(in the rows, 128 means zero)
Each path below is one point turned by a fixed rotation once a step. After each direction that follows a path, write how fast that rotation turns it, in deg/step (0 if it stays still).
Each turn is a multiple of 5 degrees from 10 to 175, or 0.
Each row of a path follows its step; steps can be skipped.
Path 1:
step 0: [136, 100, 136, 162, 161,  65, 127, 156,  61, 174, 129, 135, 202, 103,  84,
 151,  82, 145, 107,  77, 106,  70, 128, 191, 133,  78, 131, 129, 197, 146,
 113, 115, 111, 157, 127, 166,  92, 136, 155, 121, 161, 118,  97,  96, 165,
  87,  67, 107, 102, 158,  97, 106, 136, 176,  77, 140, 122, 155, 167, 133,
 111, 124, 133, 178, 131, 138, 113, 159, 133, 105,  69, 108, 131, 147, 110,
  95]
step 13: [ 95, 119,  83, 183, 169, 110, 113,  91, 165, 170,  87, 122, 117, 112,  90,
 163,  98, 135,  84, 125, 145, 101, 161, 116, 131, 102, 128, 140, 145, 117,
 147,  83, 113,  95, 143,  50,  95, 116,  87, 110, 131, 177, 112, 177, 157,
 178, 129, 120, 182, 133,  50,  77, 162, 105,  74, 148, 114, 162, 174, 180,
 137, 142, 109, 134,  60, 173, 136, 111, 127, 161, 112, 144, 112, 140, 132,
 163]
step 14: [ 67, 168,  89, 141, 137, 121, 167, 152,  84, 201, 154, 149, 134, 134,  85,
 165, 147,  83, 124, 141, 103, 167, 137, 129, 106, 163, 149,  88, 196, 150,
 135, 102, 169, 106, 117, 164, 111,  64,  91, 154, 139, 206, 152, 148, 174,
 118, 116, 159, 144, 180, 145, 112, 115,  80,  81,  80, 128, 199, 115, 137,
 137, 150, 133, 144, 123, 169, 105, 144, 111, 122,  66, 127, 154, 152, 116,
 155]
step 18: [ 97, 126, 146, 153, 205, 125, 128, 191, 154, 204, 120,  90,  96,  90,  94,
 120, 136, 122, 145,  83, 117, 117, 117, 222, 160, 103, 118, 107, 101, 177,
 156,  76, 126, 172, 140, 175, 128, 168,  86, 146, 130, 167, 137, 109, 148,
 150, 100, 120,  97, 158,  90, 138, 124, 200, 156, 132, 120, 146, 126, 164,
 215, 115, 145, 145, 111, 182, 150, 109, 115, 123, 131, 143, 130, 141, 145,
 130]
step 22: [137, 119, 122, 229, 133,  95, 115, 101,  73, 138, 107, 125, 102, 123, 114,
 139, 103, 129, 133, 147, 114, 124, 157, 125, 116,  61, 147, 105, 133, 108,
 180, 102, 148,  64, 138, 121,  87, 161,  70, 136, 202, 148, 113, 130, 125,
 138, 162, 130, 169, 167, 132, 138,  57, 104, 156, 164, 139, 193, 117, 187,
 139, 134, 102, 164, 106, 118, 141, 117, 110, 127,  61, 142,  93, 133, 180,
 170]
step 24: [ 97,  96, 137, 120, 181,  98, 212, 127, 172, 187,  81, 109, 127,  75, 102,
 110, 111, 141, 100, 157, 126, 127, 141, 121, 150, 122, 121,  79, 142, 129,
 136,  76, 145, 136, 105,  81, 100, 121, 129, 134, 133, 143,  99, 115, 196,
 165, 109,  97, 110, 186, 120,  83, 136, 151, 146, 162, 137, 167, 111, 109,
 169, 107, 191,  98,  57, 202, 135, 103, 147, 142, 125, 158,  87, 110, 102,
 163]
step 28: [129, 148, 128, 155, 107,  63,  99, 116,  48, 143,  86, 121, 154, 142,  99,
 109, 136, 143, 125, 163, 157, 133, 149, 132, 185,  55, 150, 131, 137,  89,
  90,  89, 162, 125,  98, 195, 119, 179, 109, 125, 143, 159, 149, 130, 132,
 150, 171,  89, 125, 180,  76, 128, 162, 115,  94, 158, 149, 189, 136, 173,
 144, 101, 138, 165, 154, 173, 143, 125,  78, 185, 116, 159, 160, 159, 132,
 169]
Speeds:
[144, 123, 135, 127, 123, 121, 127, 128, 115, 120, 129, 128, 126, 123, 127,
 138, 133, 122, 119, 128, 120, 122, 125, 140, 123, 129, 122, 131, 121, 125,
 133, 131, 124, 132, 117, 122, 124, 132, 137, 134, 120, 139, 137, 133, 114,
 133, 136, 123, 126, 135, 136, 127, 121, 125, 128, 134, 119, 127, 145, 142,
 127, 133, 134, 126, 133, 127, 146, 125, 121, 124, 131, 117, 115, 126, 139,
 133] -> 70
[130, 115, 127, 120, 119, 121, 131, 130, 136, 122, 127, 137, 121, 119, 131,
 132, 138, 124, 124, 124, 132, 137, 121, 118, 139, 122, 130, 127, 125, 126,
 128, 128, 123, 142, 138, 115, 133, 129, 131, 134, 115, 114, 124, 137, 133,
 132, 130, 134, 135, 130, 127, 119, 129, 124, 134, 136, 144, 135, 141, 125,
 130, 129, 120, 127, 119, 117, 122, 123, 128, 141, 125, 114, 136, 137, 126,
 136] -> 100
[126, 114, 125, 125, 133, 114, 138, 121, 133, 133, 122, 134, 112, 126, 125,
 124, 117, 131, 133, 126, 119, 115, 131, 125, 133, 123, 131, 134, 118, 129,
 118, 129, 130, 126, 128, 124, 118, 126, 143, 124, 129, 141, 126, 123, 124,
 115, 126, 142, 130, 136, 138, 131, 121, 129, 125, 123, 127, 119, 124, 121,
 122, 133, 125, 137, 148, 115, 124, 133, 131, 128, 127, 124, 130, 137, 120,
 127] -> 70
[128, 137, 124, 131, 130, 126, 132, 138, 130, 119, 135, 137, 109, 122, 134,
 134, 124, 122, 130, 125, 126, 123, 126, 128, 133, 125, 116, 126, 134, 142,
 136, 127, 116, 131, 128, 135, 118, 123, 114, 114, 129, 130, 128, 139, 115,
 115, 127, 127, 134, 126, 131, 126, 123, 124, 127, 121, 133, 130, 132, 137,
 137, 115, 110, 129, 125, 138, 128, 131, 133, 115, 122, 134, 131, 134, 130,
 126] -> 85
[108, 133, 133, 125, 132, 135, 129, 127, 131, 135, 149, 128, 127, 114, 124,
 127, 130, 134, 125, 130, 137, 129, 133, 126, 118, 129, 129, 136, 127, 129,
 119, 121, 140, 140, 123, 122, 125, 132, 136, 120, 123, 129, 123, 128, 129,
 133, 111, 133, 135, 130, 124, 122, 135, 135, 124, 128, 127, 123, 148, 132,
 133, 127, 127, 137, 129, 123, 130, 118, 133, 111, 125, 130, 119, 121, 131,
 130] -> 60
[122, 132, 115, 115, 135, 131, 125, 130, 130, 129, 133, 133, 134, 120, 118,
 124, 114, 131, 126, 130, 115, 129, 121, 123, 118, 117, 111, 121, 119, 140,
 136, 124, 117, 129, 127, 136, 133, 130, 140, 141, 121, 119, 126, 134, 135,
 135, 123, 124, 121, 129, 137, 135, 126, 140, 128, 132, 122, 132, 130, 132,
 130, 132, 128, 124, 130, 128, 132, 142, 142, 132, 134, 128, 142, 122, 129,
 130] -> 125
